One vector is turned by the same rotation once a tick. Each row is the vector after some number of ticks, and that number follows the row.
The counts run from 0 to 455.
[ -6  16  18  21   9   0 -12  -8 -26  16  -4   3  -7  12   5  -5   1   9
  -6   7 -17  -2   8 -21  -4   6  -7 -10  11  -9  -3  10 -12  -2 -16   7
  -1  -1  12  13   0  -5   8  29   0   2 -14   0  -1  -9  -5   3 -12 -23
  14   3 -12   7 -12   6 -14   0  15  -1  -1 -12  -5  -4  16  16  -9  10
   8 -34 -13 -18] : 117
[  6  10  12   2  -4 -14  -2 -11  11  -7  23 -15   4  -5  17 -15  -1  -1
 -24  15 -15  14 -15  -7  -1 -11  12  -8   6   7  -9  -3   6   9 -13   3
  -3   7  19 -10   5  15  12  -5 -14   1  28  -6  -1 -36   4   8   1  12
   0 -13  -2  -4 -14   2 -13  -5 -10 -13   4  -6   4  -6  -5  13  13   8
  -2 -23  13  15] : 132
[  0   6   9   1 -24 -19  -4  -5   4  -6   5  -5   3  15 -19   8  25 -11
   3 -17  14  -2 -20  13   3  -8  -4  -3  -9  -7   2  20  -3  -4   4 -13
  12   9  12   4  19 -19   2  14 -16 -13   9  19  -7  15  12   5 -13   1
 -14   9   6  -9  -8  -4   4   8  15  25  20 -21  -7  -6  -5   3   9   0
  -6 -10 -25  -5] : 434
[  2   8 -16  -5  16  16  -7  -5  15  26   8  23  -3  11   2  -3   4  13
  16 -13  15 -23 -12 -11  -1   3  -6  -2 -13  12 -15  -4  -7 -13 -13  -4
   4   4   6   6   2  13   2  11  -6   3  -7   6   6  20  -8 -13   1  -5
  -9 -19   3  -6 -13  11  26  -6 -13  14 -19   6   3  14 -14 -18   1  -3
  22  22   1  -3] : 155
[ -8  -5   8  -1  12   8  -3  -5  22  13  13   3  11   2  -1 -11  13   4
   8  -1   4 -26  -5 -16  -1 -11  -4  -3  -5  20 -12  -5   2 -16 -20  -2
  -4   1  11   6   3  12  -5   6  -3  -5  -5  -3  17  14 -27  -7   3 -11
 -13 -17 -10 -11 -10  24  26 -13 -24  12  -9  18   0  11  -3 -10  -4  -5
  18  22   9 -10] : 159
[ -6  18  -6   0  -1   5   3  -2 -11   8  -2  17  16   2   8 -17  -8  17
 -16   8   7   1 -21   2 -16   3   0 -14   4   5 -23  16  -3  15   2  12
   4   0   4 -11   1  17  -5 -12  -5   3  10 -21   6  -4  10   1   2  29
  -3 -34   5  -7  -6  -1  -3   6  -6   9 -10  11  25 -10 -13  -3  33  -9
 -20  11  -1   2] : 326
[ -5   1   2   8  11   7  -4   3  -3 -23  -5 -18  -9 -27  17  10  14 -10
 -19  -9  10  30  -9   8   2   1   9  11  10 -15   9   8  29  -5   2   7
   8  -9  -2   2 -12   3   1 -25   4  -4  15  -2  -7  11 -13   8  -4   7
   6   1 -14  -4   3   7 -20   4 -27 -14  -7  19  -3 -16   5 -16  -2   7
  -8  -1   4  -8] : 5
[ -5  10  14 -17 -12  -3 -16 -12 -16   4   2  -5 -18  -9   5  15  11  -9
   2  -4  -5  10   4  -4   2 -10 -10 -24   8 -20   9  -6   2  -8 -21   2
 -10  -2   5   9  -8 -22  -1  -7  -6 -14  -2  -4   1 -22  31   6 -16 -28
  25   1   0   5   2  -6  -7  -2  20  -6 -10 -18  -3  13   1  24  -4   9
   1 -13 -10   2] : 307
[ 21 -16   5   8 -12 -14   5  10   3   0  15  10   2  26  10  11   0   7
  33  14 -20  -3  23  -9   6   5 -18   9 -13  -8  -8  -2  21   5  -1  -2
  18  -7  -4   7  -8   1   0  20   2 -12  17   7  -7   6   8 -17  10 -18
   7  11   2   3   4   5  -2  -6   7 -24   6   9   8 -14  13  -1  10  19
  12  -1  12 -10] : 374
[-10 -14  27  10  -6 -20   9  10   8 -16   8 -18  19  -2   0   8  -4  -3
   8   2  -7  -5  13  14  10 -27 -15  -3  -3  -8  -6   5  -1  -2  -7 -22
   8   0  -7   2 -17  13   7 -14   6  -1  -4 -14   1  -1 -16   0 -13 -13
   8   8  13 -24  20   1   7 -19  -8   2   7  -6   3   3  22   7  -9  -1
   1  10  -2 -31] : 173
[  8   3 -10   2  22  -3 -26  14  12  19 -10  22  -2   3   6 -11   5  -3
  -3   9 -21 -12  -6 -17  11  21  -1   6 -10  -4 -21   4 -24  -3 -12  15
  12   9   5  -3  -2 -22  -2  11   5   9 -27   7  -3   7  15   0  -8 -17
  -4  -9   1   3  -4  -6  -5  12   6 -13  10  -5   3  12  16   1  11  14
  21 -10  12  18] : 25
[ -7   4  21  -9 -13 -12 -14  -8 -18   3   6  -8 -14  -8   1   7  12  -6
   0  -6  -2  10   4  -7   3 -20  -7 -28  10 -19  14  -5  -4  -9 -19  -6
  -6  -5   9   7  -9 -22   7  -2  -9 -13   4  -3   2 -17  19  14 -16 -25
  23   6   3  -3   0   1  -5  -2  15   0  -7 -10  -6  12   2  28 -11   8
   6 -22  -4  -1] : 305
[  0   0   6  -1 -38 -19   1 -11  -4  -8  -4  -7   3   8 -16  -2  13   0
  11 -10  16   2 -24  26   6  -4   0 -10  -1 -12  -7  21  -4  -7  13 -11
  23  11  10 -14  14 -10   5   4 -16  -9  16  11  -5  15  11   5 -15   9
  -8  13  14 -11  -4  -4   0   9  11  15  25 -10  -5  -1  -3  -5  16   2
  -4  -1 -19  -7] : 431
[ 29  -6  -3  22  10  14   8   0 -17  -8  -9   8  -3   3  -7   2 -11   3
  18 -13  12  -3  14   3   5  20 -15  20  11   8   1  -4   0  10   4   8
   6  -5  -8  -5 -11   6 -24  31  -5   5 -15   7 -17 -13 -15 -19   0  -8
   2  -4   1  21  -1  -3  15   0  -3 -20 -15   5  17  -8  -8 -15  -4   2
  15  13  14  10] : 283
[ 15 -13   1   0 -10  10  19  -4   5 -10   7  -6 -12  -8  17  11   5 -10
   8  -2  20  16  12   4   1 -15   4  -1  -3  15   7  -4  10  -5   9   7
  21  -6 -11   8  -3 -13  -3  -6  11  -5  16  -7  20   2  -1  -2   7  15
   7 -15  -4   0  -7  16  -4   7 -25 -30  -4  37  -2  -7   2  -3  -2  26
  16  -2  22  -1] : 387
[  1  -6   9  15 -14 -13   0 -19  -5 -12  -2   0  13 -15  -7 -41  15   5
 -11  13 -13 -14 -39   9 -12  -1  17  -5   7   2  -9  12   3   1   3  21
  10   3   7 -20   0   2  -4 -16   0 -11   5   0 -11   3 -13   5  -6  -6
 -14  -8   3  -7  -9  -9 -11  -4   4  -7  13   2   7   4   3 -12   8 -19
   0  -3  20   7] : 419
[ -9   1   2   3  -1  -4   5   1  -6   6   6  10  29   6   5 -18  -2  17
 -14   7  11   3  -9   6 -13   1   2 -23   4   7 -23  14  -7  11  -6   0
  12  -3  11 -11   5  15   9  -2 -15   4  10 -22   4   0   2  11  -6  33
  -7 -26   3 -14  -7   9  -2   2  -6  20  -5  17  18 -16 -11  -1  29  -5
 -15   1  -2 -14] : 329
[ -7   5  -3   7  12   4  -6   7  -6 -21 -10 -16 -13 -27  18  12  12 -10
 -19 -13  10  31 -11  11   3  -2  11  12  11 -18   9  10  23  -5   5   5
  10  -9  -2   3 -15   2   2 -26   6  -2  12   1  -9  13 -11   9  -5   8
   8   0 -11  -5   3   3 -20   6 -26 -15  -7  18  -3 -14   3 -15  -3   7
  -9   0   1  -2] : 6
[ -7  29  -4   2  29  13 -17   2  24  -7  -4 -15 -16  -5  10   5   1  -4
 -12 -12   1  -5 -27  -5  13  -8  -1  20   7  -4  -6   1   2  -6   0  -5
 -12   4   0   7   0  22  -4 -15   4   3 -11  24   2   8 -20  -6  -8 -13
 -11   6   2 -11  -4   4  13  -2 -30   0   1 -14 -10  13   9 -12  -2  -2
   2  19  -8  11] : 352
[  4  -7  -9 -13   1 -17  -6  -5  16  20  18  14   6  12   2  -3   2   7
  -4 -19  11   7  -2   5  14  -5  -2 -16 -12  -5  -2 -10  -4   4 -19 -25
  14   7  15  -5   2  11  23  10 -30   3  26   3  -1   3  24  13  -9  19
   1 -11  10  -4 -11  13  13  -3   8  18  -2 -10   6 -10 -18   3  16   0
   9  -4  -3   3] : 144
[  3  13  -6 -17 -10 -14  -3  -8   9   0  11  -7   1 -10  14   3  -7  -5
 -18   1  -6  20  -8  15   8  -9   8  -7   6  -2 -12  -7  12   9 -16  -5
  -1   8  15 -14  -4  18   4 -21 -12   0  28   0  -8 -30  18  12   5  22
   8 -13  -6   3  -5  -6  -9  -3  -9 -11   1  -6  13  -8 -19   9  20   6
 -14  -2   1  26] : 136
[ 27  -6   3  34   5  13  12  -5 -24  -6  -7   4  -9   1  -4 -14  -7  12
  13  -9  16  -6   3  -8   1   5  -5  13  15   9   8   1  -6   6  13  10
  10  -7  -2  -6  -8   8 -12  33  -6   5  -4   6  -9  -8 -26 -10  -1 -10
   0  -1   8  11 -10   4  13  -1  -8 -18 -12  15  10  -7  -5 -16  -8   3
  23   3  23   7] : 286
[ 15  -8  12  10  -3   0 -14   7  -8 -35  23  -2   2   0 -12   0  26 -15
   0 -11  18 -10 -14 -13  -1  11  -7   7  -6   6  17   6   7   4   6  10
  13   1   0  -6  -3  -6 -24  17 -14  -2  12   6 -15   5   1 -25 -10 -11
 -20   0  19  -4  17   0   8  12   9  -1  -9 -17   6  -8  -2 -10 -11  -2
  -8  -8  20  -5] : 90
[ -4  14   4   5 -24   1   1   0 -37  -5 -16  -9 -25 -15   3   2 -11   7
  13 -10  18  11   1   5   4 -22  -2 -19  31 -17   5   2 -15 -10  10  -2
   7  -7   6  -8 -12  -1   9 -10   2  -2   2  -2  -2 -14 -10  16  -2 -11
  23   8   9  -3  -1  -3  -3   1  -9 -13 -13  22  -3  11 -11   9  -9  13
  13  -6   3  11] : 298
[ -2  13   5   5 -22   3   4   0 -35  -7 -16 -11 -22 -20   0   9  -7   3
   9  -9  16  12   6   8   3 -18  -2 -10  34 -14   3   1  -3  -9   6   2
  -1 -11   8  -5 -13  -2  -3 -13   2  -7  -3   2  -7 -18 -17  14   2 -13
  19   6  -4   3  -2  -5  -1  -1 -13 -15 -15  28   5   6 -18   6  -8  11
   9  -1   7  19] : 296
[ 18  -9  15  32   3   4  10  -3 -23 -11  -1  -5  -5  -9  -6 -15   8   8
   1  -9  14  -1   1 -16  -1 -13  -2   9  23   9  13   1  -1   3   7   8
   3 -14   8  -1  -3   1  -6  26  -6  -3   4   7  -6 -12 -34   6   2 -16
  -2  -3  -2   6 -13   9   5  -3 -11 -12 -12  26   6 -10  -7  -5 -14   1
  21  -8  26   9] : 289
[ -7   2  22  -5 -13 -13 -12  -8 -21   0   4  -9 -16  -8   0   3  10  -3
   2  -6   1  11   5  -9   3 -24  -6 -28  12 -19  15  -5 -10  -8 -13  -8
   0  -6  11   5  -9 -20  13  -1 -10 -11   6  -5   3 -16  15  18 -16 -23
  22   6   6  -5   0   2  -7  -2  14   1  -7  -5  -8  11   3  27 -10  11
  10 -25  -1  -3] : 304
[-10  -5  -9  -8  13   0   6   5  -4   1 -10  10 -10 -19   8  16   1 -18
 -13 -24  14  15  14  18   4 -20   3 -17  -5   3  17  -3 -21   2 -14  -4
  14 -12 -10  17 -13 -20   9 -20  16   2 -15  -9   7   9   9  19  -6  16
  15 -24  -5   1   3   0  -6   5  -5  -1  -9  17   0  -4  -4  14 -13   2
  10 -17  -2   7] : 396
[  1  27   7   5   6  10 -11 -10 -13   6   1  -5  -8   4  14   6  -3   2
  -3  22 -24   3   5 -12  -7  17  -5  -3  12  -2 -19   2   5  -3 -21  18
 -12   5  11   6   3  -1  -7   8   2  -4 -16  -1 -14 -33  -3  -9  -4 -19
  13  -5 -21  16  -9 -11 -16  -5   1 -22 -11 -13   0   6   5  13   4  15
   0 -24  -7   2] : 122
[ -2  16   2  -9   0   8   0 -11  -6   8  -1  12  11  -5  10 -14   1   9
 -19  14  -3   3 -20  -1 -18   4  -1  -7   4   7 -15   7  15  13  -7  24
 -12  -2   2  -8   0   9 -19 -15  -1  -6   9 -18  10 -14  19  -4   4  13
   0 -36  -3   5  -9  -1  -4   4  -2  -2  -8   5  25  -7  -9   0  29 -10
 -23  18  -2   9] : 323
[  5   2  -5  20  15   4   4  31   0 -14 -14   9  -8  -6  13   1   7   1
  -3  -3   4  24 -11 -15  -8  -1  -3   8   4 -10  14  16  -1  12  14  12
   4 -25  -2   7   0 -19  -3   1   5  -5  -5  -1   1   8   3  12  10   6
   2  -8  14  -7 -11  -5  -7  10 -14  -7  -4  41   7 -11  -7  -5  25   6
  12   4   8  26] : 196
[ -9 -16   3  -5 -14  -9 -12  18  -4 -33  10   1  13   4 -10   4  -4  -9
  35   6  -8  -6  11   9  -1  26 -17 -16  -2  -6   4  -3  -5   3 -12  -2
  14  -5   1 -18 -18  -1 -19  -4  -9  -1 -10 -12 -21   4   5 -22  -4   4
  -3  11  15  -6  28 -16  11  -1  10  -4  -6  -8   7   2 -13  -1   2  -4
  -7   0   4  -4] : 82
[ -1  -8  -1  -2  -7   0  17 -11  -6  -6  -2  -5 -20 -11  20   9  10 -14
  -6 -15  22  15   1   9   4 -24  13  -3   1   9  19   3  11   0   4   7
  18  -9 -10  11  -8  -6   0  -9  15  -5  22  -3  24  12   3   8   8  14
  13 -16  -2   5  -7  18 -10   7 -18 -23   0  26  -5 -13   3  -1 -13  14
   9  -4  15  -2] : 390
[ 10  19   6  -7   3  16 -14 -15  -7  11   5  14 -19   1  11  -9  -4   9
   3   8  -1   3 -19 -21 -11   2 -11 -22  -9  -7  -1  -2 -13   0  -4  14
  -5   7  -5   2  -3 -15   1   2  -6   1  -3 -15  10 -15  38 -13 -19 -12
  12 -19  23  -2  -6  -9   2   8  15  -8 -11 -23   1  20   9  12  11   5
   4  -6  -3   2] : 313
[  4 -11   6  13 -10  -4   2 -27  -4  -6  -8   3  11 -15  -3 -45   6   9
  -1  18 -13 -14 -34   9 -10  13  14  -7   7   1 -15   8   2  -1   0  26
  10   5   3 -23  -2   1  -6 -12  -1  -9  -4  -3  -6   2 -10  -2 -12  -5
  -8  -6   2  -2 -10  -7  -7  -4   1 -17  11   1   6  10  11 -19  10 -15
   8   3  21   1] : 417
[ 25   1  14   7  -5  24  -5   3 -18 -19 -14  -7  -6 -16  -9   0   1  -7
   1 -15  33  13  -4  -2   7  -1 -13  14  14   4   7   6  -1  -6  29   7
   8   5  -4 -13  -5 -11 -27   6  -9   8   8   3  12   0  -3 -10 -13   8
  -9  -5   4  -4   3  15  13  26 -18  -9  -2  14   7  -5   3 -13   4  15
  -8  15   6   7] : 98
[-15  18  21   8  13   6   3   2  14 -13  -3  -7   4  15  -3   3   0 -13
  -4   6 -14  -4  -2 -16  -9  -7 -10   7   5  25  14   7  -7   8 -11   7
 -22  -7   7  15  11   6 -26  17   8  -2 -13  11  25  -1 -20  -8  15   9
 -12 -12 -13   4 -18  13  11   0 -16   8  16   3  -3 -12  -3  11   1  -7
 -10   2 -23  16] : 450
[ 23   7 -11  11  -4   6   9  18   3 -10  21  11 -15  10  15  20  16  -6
  11   1   6   0   1 -13 -11  -8  -3  13 -17  11   0   5  14   6   9  11
  14  -5  -9  22   1 -10  -1   6  15 -12  12   7 -12   1  -3 -17  18  -7
  -6 -16   3   0   3 -10  -8   1 -13 -19 -15  20   8 -11  -8  -5   1  19
  11 -16  25   9] : 381
[  7  17   2 -10  -8  14  -6  -5  15  -1  -8  -2  -7  18 -11  24  10 -12
  20  -9  11   3  -6   9   2  12 -17   5  -8   4  -6   9  -4  -8   0  -3
  -5   9   0  11  22 -23 -21  16  -8  -9 -17  18   4   4  13 -14  -8   3
 -11   1  -6   3 -12  -4  16  10   1  10  11 -15  -8   7  -7  -3  17   8
  -3  10 -39   7] : 440
[ 10  -2   7   1  -8  -8   6 -29 -10   7  -7  18   9  -9  -9 -26  -7  11
 -23 -11 -11  -1 -20  28  -3 -15   1  -5   7  -1  -1  -3   2   8   9  -5
   4   4   0  -2  -5  14  13 -23   2 -10  17  21   2  10   0  14  -9  15
  -4  -8 -17   0 -13   4  -3  -1   5   9  19  -5  13 -23   7  -3   7 -21
 -14 -10  -9  11] : 233
[  1  13  -5   3 -13 -16   2  -8  -4  13  -5  12   4   3   6 -15  10  -4
 -14  13 -18 -26 -20   4   5  -9  15  14   2  14 -29  14   1  10   2  25
  11   7   5  -9   4   4 -16  -3  19  -6   3  15   5  -2  -3   4  17 -13
 -11 -16  -8  10  -9  -1 -12   6  -3 -21  20   5  20  -6   4   0   8   3
  -1  -2  23  22] : 34
[ -7  -9  -4   4  25  -1  -8 -19  -6   8  -7  22  -2 -12   1 -17  11  -3
 -14  -8 -16 -14 -10   4  -6  13   7 -14  -9  -2   9  -1 -10   4 -27  18
   6  -7  -8  10 -12 -13   0  -4   8  -4 -28   0  -8  12   7   2 -18 -19
   8 -17  -5  14  -5  -9  -9  -8  22  -3  -5 -19   2   6  11  -1 -16 -21
  13 -15   8  -2] : 407
[ 18  14  -3  -8  13  17  -5 -21   3  -4   9  11  -2  -8   7 -11   2 -10
 -31   3  -2 -18 -17   9  -1  -6   8  -6   2  21 -15 -11 -16  14   2  17
   2   6  -9   7   7  -4  -6 -27  10  -6 -17  18   0 -13   5  -4 -16   0
 -16 -21  -8   3   1  -3  -2  11  -5  -8   2 -12   5   1  15   8  -3   2
 -10 -24  19  22] : 223
[ 22   0   5  22  12   2   4  18   9 -20   3   0  -6   4   5  16   0   3
   7  -7  -1  11  -2   3  -1  -3 -22  16 -17 -18   3   7   3  13  14 -11
   7  -2 -21  14 -12  -5   6   1   2  -1 -11  -2 -24  -4  10 -18 -18 -17
   6   2  30 -13  14 -27   2  -9   3  -6  -6 -21   6   3  18  -7   7   0
   7   6   0 -11] : 182
[ -9 -12  -5   4  24  -4  -6 -23  -9  12  -8  22  -5  -9   2 -17  10  -4
 -11 -10 -12 -13  -9   7  -5  12   8 -15  -7  -4  13  -1  -9   5 -25  16
  10  -8 -10  10 -16 -11   3  -2   8  -3 -24  -3  -4  16  10   3 -20 -16
  11 -15  -3  15  -5  -3  -7  -6  23  -4  -4 -18  -1   3  14   0 -18 -21
  14 -14   5  -8] : 406
